First come named moves, each a turn or a mirror, each shown by rows before and after it. For each pair of rows after them, which moves, in which order, take the first row to the second? The first pair is done for you.
D (before -> after):
[ -6  -6   2  -3 -17   5  19   2   5  -4   9   6   5   9   0  -1   2   2
 -12  14  -3   7   2   6   4   9  15   4  11   8  12   1] -> [ 10 -16   7 -10  -1  -1   2  16   4  -5  11  -6  -2  18   6  -4  10   2
  -8  -2   4  -6   4   1   1 -16   3   1   2  13   9  -8]
[  0   1  -3  -1   0   2  -5  -7   1   4  -6   8  -8  -9   2  12  -9   4
   4   8  -6   3   1   3  -4  -1  -5   8  -8  -6 -10   3] -> [  3   0   0  -3   8   1  -8  -2  -1   4  -7   6 -10  -7   2  10  -7   4
   5   4  -6   1   1   1  -6 -10  -7   9 -12  -5 -12   0]
[  0  -4  12 -10   3  10   0   9   5  -5   0  -8  -7   8   6  -1  -7   7
 -12  -1  -6  -9   8   3   0  -4   1  -6  14   8  20   3] -> [ -3  -3  11  -6  -1  11   8   5   4  -6   0  -3  -4   3   5   2  -9   7
 -13   6  -8  -3   7   4   2   6   4  -4  17   5  21   5]
J (before -> after):
[ 10 -14  -9  -4  23  -5  -7  -4   6   5  11  -1  -7   1  -2   9   8  -5
   9  -7   8  -5  -2  -1  -6 -26 -13  -3 -14   5 -11  -6] -> [ 11 -14 -10  -4  22  -6  -4  -7   6   2  13  -3  -6   1  -1   9   7  -7
   9  -8  10  -4  -5   1  -6 -26 -14  -7 -13   7 -11  -6]
[ -6 -10   0 -11 -11  15  -9  10   3   9 -35  12 -23  -4   8   2 -18   6
  -5  15 -23 -13  17   1  -8   3   4  14   4 -11  19  14] -> [ 11  -7 -10  -8 -22  -2  25  12  -1 -11   2  -7  13  19 -10 -13  11  -4
  -8   0  11 -10  -9   3  11  21  16  -4  20  21  27  -6]
[ -2   6 -20  -1 -10 -11  12   0   4   7 -12  17  -6  -7  -8   3  12   0
   2  27  -9   3  -6  -3  -3  11  12   5  -1  -6  -4   6] -> [ -2   4 -21   0 -14 -12  16   2   4   5  -7  15  -1  -2 -10   1  15  -2
   1  26  -5   3  -8  -3   0  12  13   3   1  -3  -2   5]
L (before -> after):
[  6   7   3 -15  -3 -21   8  -1   2  -6 -11   4  -4  10  -1   2   5   5
  -5  -8  18   6   1  -5  22  26  12   1  -8 -15  20  12] -> [ 11   7  -5 -12   0 -26   5  -4   5  -4 -12   8  -3   5  -2   3  12   2
   4  -5  18   3  -2  -8  20  21   9   1 -14 -19   5  10]
[ 19   5 -12  12 -10  -9  -6  -6 -21   7 -14  15  -3  -5  -5  -9   4  -4
  11  11  -7  -7  -2 -11   9  -7   7   3  12  -5 -12   3] -> [ 21   0  -8  12  -2  -5  -8 -15 -21  10  -4  19  -2  -5  -1  -4  -4  -2
  14  10  -9  -3  -2  -4   7 -11   4   4   9  -4 -19  -1]
[  7   0  -7  19  -2 -19 -11   9  11  14 -14 -12  -1 -11  22   1  -1  -2
  13  -8   2  -9 -16  -3  -6  -6   0  24 -16   7 -13  -7] -> [ 12  -5   1  14   6  -9 -10   0   9  18  -2 -11  -2 -12  27   9 -12   2
  11 -11   1  -6 -13   6  -9 -12  -1  26 -15   8 -12 -11]
[  0  -2  -7 -14   8  14   4  -1   7  19   5  19  12 -13 -11  -3  12  -3
 -12   2  -2   3   4   0  -5   4  17   5  10  13   0 -11] -> [ -3  -2  -5 -12   6  11   5   0   5  18   3  17  10 -11 -10  -6  13  -3
 -13   0  -2   2   7   1  -5   5  17   4  11  12   4  -9]
Then:
Each pair is 2 to 3 moves apart.
[  6  -5  10  -6  34  29  -7   9  -5   7  -2  -2 -16   0   9   3   4  18
   9   6  10 -19   6   3  -2   2  -2   5  10   5  26   6] -> [  8   1   2  -4  23  19   6  16  -5  -1  -2  -8  -7   7  -3  -8  19  14
   8   4  21 -22  -3  -7   5  14   3  -1  15  13  30   4] | J L
[ -1   1  -5 -12   2   2  10  -8   0  11   4  18  -9   6   5  14  -3   5
  -2  23 -17   4   8   8  -8   0   4   3   0   6   1   4] -> [ -6   3  -4 -12  -6  -1  14   0   1   5  -6  15  -9   8   2   8   0   7
  -9  25 -19   3  10   4  -3   6   7   3   7   4  11   7] | L L
[  1   4   2   3  -3   8  -8  11   4   3 -18 -10 -13  -5 -12   5  16  -8
   6   8 -10  10 -19   4   0 -15  -4  21  -8 -10 -12  -7] -> [ 10   3   3   0   0   8   2   7   1  -2   7 -14  -1   5 -19   1  20  -7
   5   0   2  12 -27  10   5 -13  -2  14  -3   4 -12 -17] | L J
[  9 -18  12 -14  16   4   4   6  -2   8   4   2 -15   9  10  12  -4  10
  -4  14  -5  -6  11   2  -1 -17   2   2   4  10   1 -11] -> [ 11 -14  13 -12   5   0  14  14  -3  -1   7  -7  -7  17   2   5   5   7
  -7  12   3  -7   5  -4   8  -7   9  -4  14  20  11 -14] | J L
[  6  -8  15  -7  18   3  -1 -16  -3   0  32   9 -24   4  12  22 -33   3
   5  18  -2  24  -3   7  -8  -8  12   7   3  13 -16  -9] -> [  9 -11  26 -11  10   0   5   4  -5 -14  37 -11 -20  24  10   6 -22   0
  -8   3  11  17  -4   1   4  -4  16  -3  15  28   7 -12] | J L D
[ -5  -3   0 -10   6   8   0  -9   0   7  -3  10  -9  -2   8  11 -13   2
  -1  13 -11   2  13   4  -8  -2   3   3  -3  -1   2   3] -> [-10   1   1  -8  -6   4   4   2  -1   1 -15   6 -10   1   3   4 -12   2
  -6  14 -10  -3  12  -1  -6   4   7   1   2  -2  13   7] | L L
[  7   5  13 -10   1  -2 -15  17  -7  -4 -11  -3  -9   6  11  -5   2   6
   4   2  -6  -6  17  -9   0 -12 -20   2   0   1  14   5] -> [ -8  18   4   1 -14  -2  -1   5  -6  -2 -17  10  -2  -4   4  -1  -1   5
   6  19 -11   6  15  -7   2  12  -6   4   8  -6  13  15] | L D
[ -9   1  15  18   1   7  -1  -2  -2   8   8   2  12  -3   7   2  -9  11
 -13  -5   9  15  10   9  16  15   1 -11  18   0   0   7] -> [ -7   7 -10  27   3 -11  -6   2  -1   8  -7   7  15 -11   0   0  11   2
   0   2  10  10  -2  -6  15  14  -2  -9   5 -10 -18   9] | L L L
[  7 -11  -9 -11  12 -11  -2   7  18  16  -7  -3  12   7   5   3  12  -4
   3   0 -11 -11   1  -4   7 -14 -12  12   6  -1   9   4] -> [  0  -3 -10  -7   8  -6   7  -9  18  19  -2   8  20  -1   2  11   3  -1
   5  11 -16   0  -1   4   5   0  -7  16  12  -6   5   8] | D L L
[  4  -6  17  -8   5  20   6 -22  -6  11  26  14   3   0   3  10 -26   4
   2  -2  -7  23   8  14  -3   2   0  10   7   4  -8  -2] -> [ -6  -2  25  -8 -18   7   7  16 -11  -4  -7 -11  -3  15  -5 -13 -11   3
 -15  -9   2   8  13  -9   9  15   4   0  21   5  26   7] | D L L
[ -3  -2   0   3   8 -13 -20  23  11   6 -37  -4 -21   0  -8  -2  12   3
  -8   8 -10  -9   4 -26   2  -5 -10  -8  -8  -4   6   5] -> [  9 -12  -1  -1  28  -6 -29   4  15  13 -13   5 -20  -5   0  10   3   5
   0   4 -11  -4   3 -11  -6 -19 -20  -4 -18  -2 -13  -7] | L L
[ 17 -16  15  -3  10   6  -2  -3  -1  18  21   3 -14  15  19  21 -11  18
   8  27 -20  -6  10   9  -6 -23  10   3 -16   4  -3  -8] -> [ 20 -12  19   0  -5  -1  20   5  -5   2  34 -10   4  31   9   8   4  16
   0  17  -2  -5   0   8   8  -6  21  -8  -1  22  19 -10] | J L
[-18  11  -4  13 -13  -7   2   0  -3  -2 -12  10  -5   1 -10  -1  -5  -4
   1   7  -5   1  11  -7  -7  11   1   4  14 -11   4  13] -> [ -7   6 -11  11   0  -7  -3 -10  -2   4  -2  15  -6  -5  -7   6  -4  -6
  12   9  -7   1   5  -5 -13  -2  -5   8   1 -15 -17   6] | L L
[-14  -6  14   1   2  12  10 -14  -3  -2  13  -3   7  -6   3   2  -9  -3
 -11  -3   5   7  -8  15   1  13   5   1  13   5  13   5] -> [ -8 -12  19  -2   4   5  -1   5  -3  -9   4 -19  -3   5   4  -5   1  -5
 -13 -14  11  -3  -8   3   2   3  -2  -4  10   9  18   1] | D L
[  8 -12   5 -14   8   8 -18   4  -3   6 -11   8 -16   2   9  10  -3   6
  -5  15 -18  -5   3   4  -6 -14   4   5  -4  -7   0   3] -> [  0  -9   5 -12  -3   4 -14  14  -4   3 -23   4 -17   5   4   2   5   6
  -7  16 -17  -8   4  -5  -1  -3   8   3   1 -10   8   8] | L L L
[ 17 -17  21 -18  25   6   0  -8 -11  -2  42 -11   5  19  10   1  -5   1
 -12 -18  13   2   0  19   2 -14  -2  -9   2  25  11 -17] -> [  0   0  16  -8 -10 -13   9  22 -11 -15  -1 -23   5  25  -5 -22  18  -1
 -21 -11  15 -10  -3 -10  13   9   8 -18  13  19  32   0] | L L
[-1  0 -5  1 -7  7 16 -7 -4  2 13  2 10  2 -4  3 -6  6 -7  6 -2 11 -2  7
  4 13 10 -1 11  7  4  4] -> [  9  -9   6  -6   5   1   4  11  -3  -2  13 -14   1  14   2  -4   0   2
  -8  -8   7  -3   1  -1   3  -7   1  -6   5  14   9  -3] | D L
[ -7   1 -17   0  -9 -13  15  -1  -1  -7   1   8  -1  17  -7 -16   6  11
  -6  18  -7   1  -4  -9  11  28   6 -13   6   1  -9   8] -> [ -9  -1 -19   0  -1  -8   0  -6   2   2 -10  17 -12   5   2  -7  -3  15
   1  28 -19   1   3  -8   4  17  -2  -5  -5 -12 -22  10] | J L
[-22   5  10   2 -12  26   1 -20 -14   4  -9   7   2  -5  -3   3 -29   9
  -3   2  -1  11  14  17  -7  10   3   5   6  -1   9  11] -> [ -9  -9  23  -5   1  19 -15  11 -15  -2 -16 -17 -10  11   6  -6 -16   7
  -4 -22  10  -7  18   4  -6 -15 -10  -2   0   6  16   0] | D L
[ -1  -9  24 -11   4  21  -1   7   0 -14  15 -19  11  13   4  -7 -15   9
  -8 -25   9   4   4  -5   8   1  -5  -6  20  16  15 -16] -> [ -4  -4  11  -6  -6   5  -3  24  -1 -16  -5 -26  10  13  -1 -20   5   0
  -6 -25  14  -5  -1 -20  11   3  -5  -9  17  10  14  -9] | D L D
[  2   6 -14   2   4 -19  -9   6  -3  -5 -12  -8   5  -6  -4  -4  20 -11
   6 -11   4  -4 -12 -12   2  -3  -5   3 -10 -11 -19  -8] -> [  5  -3  -6  -1  18  -5 -19  -5  -1   2   3  -1  -1  -9   4   6   5  -6
   8 -12  -1   0  -6  -1  -4 -13 -10   6 -13 -13 -25 -11] | J L
[ 19  -6  -6  -2  10 -12  -2  18  -1  -4   2  -9   4  11  -8  -5  19  -1
   2 -11   4 -15 -19  -3   6 -13  -4  -2  -5   4  -5 -11] -> [  2   8 -17   9  -8  -7  17  -7   0   0   2  12  14  -4 -15   3  10  -2
   4  11  -5   4 -23   5   6  13   9   4   3  -4 -10   0] | D L
[  4  -3  -2  -2  -1   2  15 -20   2   2  28   9   8  -6  -3   8  -5   1
   2  12   3  14  -7  16   2   5  10  -2   6   6  -7  -6] -> [  1  -9  13  -9  -3   9  14 -11  -1   0  27   1   4   2   0   4  -8   5
  -8   4   7  13   0  16   5   6  10  -4  14   9  10  -7] | D L D
[  2  -1  -6  -8  -2 -12  -6  15   4   5 -16   1 -16   1  -2  -4   7  -8
  -3  11  -4  -1   2  -7  -5 -10  -4   4  -9 -14   3   8] -> [ 13  -2 -10  -8   0 -19   7   9   4  -1   8  -3   1   8  -7  -7  18 -13
  -2   2   8   1  -9  -3   0  -6  -2  -3  -7  -1  -3  -4] | L J
[ -7 -13  -4  -3  14   7 -33 -16  11  10  -7   6 -15  -9  20   7 -14   5
   7  -7 -15   2  13  -3 -12 -22 -11   7 -14 -12 -21   4] -> [  9 -11  -6  -2   3  -3   4 -13   6 -13  38 -13  16  18   2 -11  13  -4
   0 -26  18   5 -12   3   7  -2   2 -12   4  22  -4 -13] | J L
[  3  -3   7  -7  15  10 -20 -11  -2   1   3   2   2 -10   6   8 -16  -2
   7  -2  -6   6  11  -1  -6 -18   4   5 -12  -7 -11  -9] -> [ -9   2  13  -5   1  17  -9 -15  -3  -1  -2   4   3 -10   3   7 -27   4
  -1   5 -11  14  14   5  -1   0  14   3   0  -8   2   0] | D L
[ -3   3  -3  14  12   8  -1 -14  -5   7  15   8  -7 -10  10   7 -22   2
   2   3  -7   9   3  15  -3   1  -8   8  -2  -5 -14   4] -> [ -7   4   4  12   8  11   1 -10  -6   5  10   5  -8  -6   8   6 -28   5
  -5   5  -9  11   9  16   1   5  -8   8   4  -6  -3   7] | J L J
[  3   3  -1  -1  -9 -12   0  11   5 -16  -3 -20 -10   9  -3  -9  31   1
   2  -6   6  -6   0  -9  -3 -19  -7 -12   3   4   6  -2] -> [  2   1  -2  -3  -1  -8 -15   5   6  -9 -13 -11 -23   0   3   0  18   3
   8   0  -6  -6   8  -8 -10 -31 -12  -5  -8  -8  -5  -1] | J L
[ -2 -11   4  -5   1   8   3  -1   3  -2  -3  11 -13   3   9   4 -14   7
  -8  18 -12  -8  11   7  -4  -1   4   5   8  -1   7   6] -> [ -7  -5  -6  -2  -6  -2   5   7   4  -2 -17  11 -14  -1   4  -3   0   3
  -6  21 -10 -12   5  -5  -1   3   5   5   7  -7   7  10] | L L
[ 20  -2 -22  -7 -13 -21  15   5 -20   5  24 -33  -5   1   9   1  10 -15
 -12 -10  18  -4  -9 -21  25  -7  10  -8  -9  17   8   0] -> [  8  -5 -17 -10   2  -7 -13  -1 -15  20  -6 -13 -33 -18  26  14 -13  -7
  -2   4 -10  -3  11 -20  10 -26   0   6 -26 -11  -5  12] | L J
[-10   7   4  13 -10   6  10 -15  -1   0  12   1  18  -6  -7  -5  -9  -3
  -7  -6   4  15   0  13   3  25   8   3  11   0   1   1] -> [-12   5   8  13 -11   8  10  -8  -4  -3  11  -3  16  -2  -4  -9 -10  -2
 -12  -8   5  12   2  10   2  25   5   1  15   2   7   0] | D L D
[  6 -10 -17  -9   4 -11  -4  13   0  -1 -10  -5 -12   8   2  -1   8   2
   9  13   7 -17  -6 -13   7 -22  -8  -2 -24  -2 -12   4] -> [ 13 -14 -12  -8  11  -7   4   6  -1  -1  12  -5  -3  12   2   1   5   1
   8   6  12 -13 -10  -5   9 -23 -10  -4 -19   9 -12  -6] | L J
[ -2   4   8   6 -29  17 -15  -9  21  -6 -14  -3  -4  11  -2   2 -13  -3
 -20   4 -13  -8 -11 -10   8  20   3   2   6   0  -1  -8] -> [ 10   1  -4   8 -17   6 -25  -6  22  -2 -16  -3  -4   6  -1   4  -4  -8
  -8  -1 -11 -14 -20 -16   4   2  -5   5 -10  -3 -22 -14] | L L D
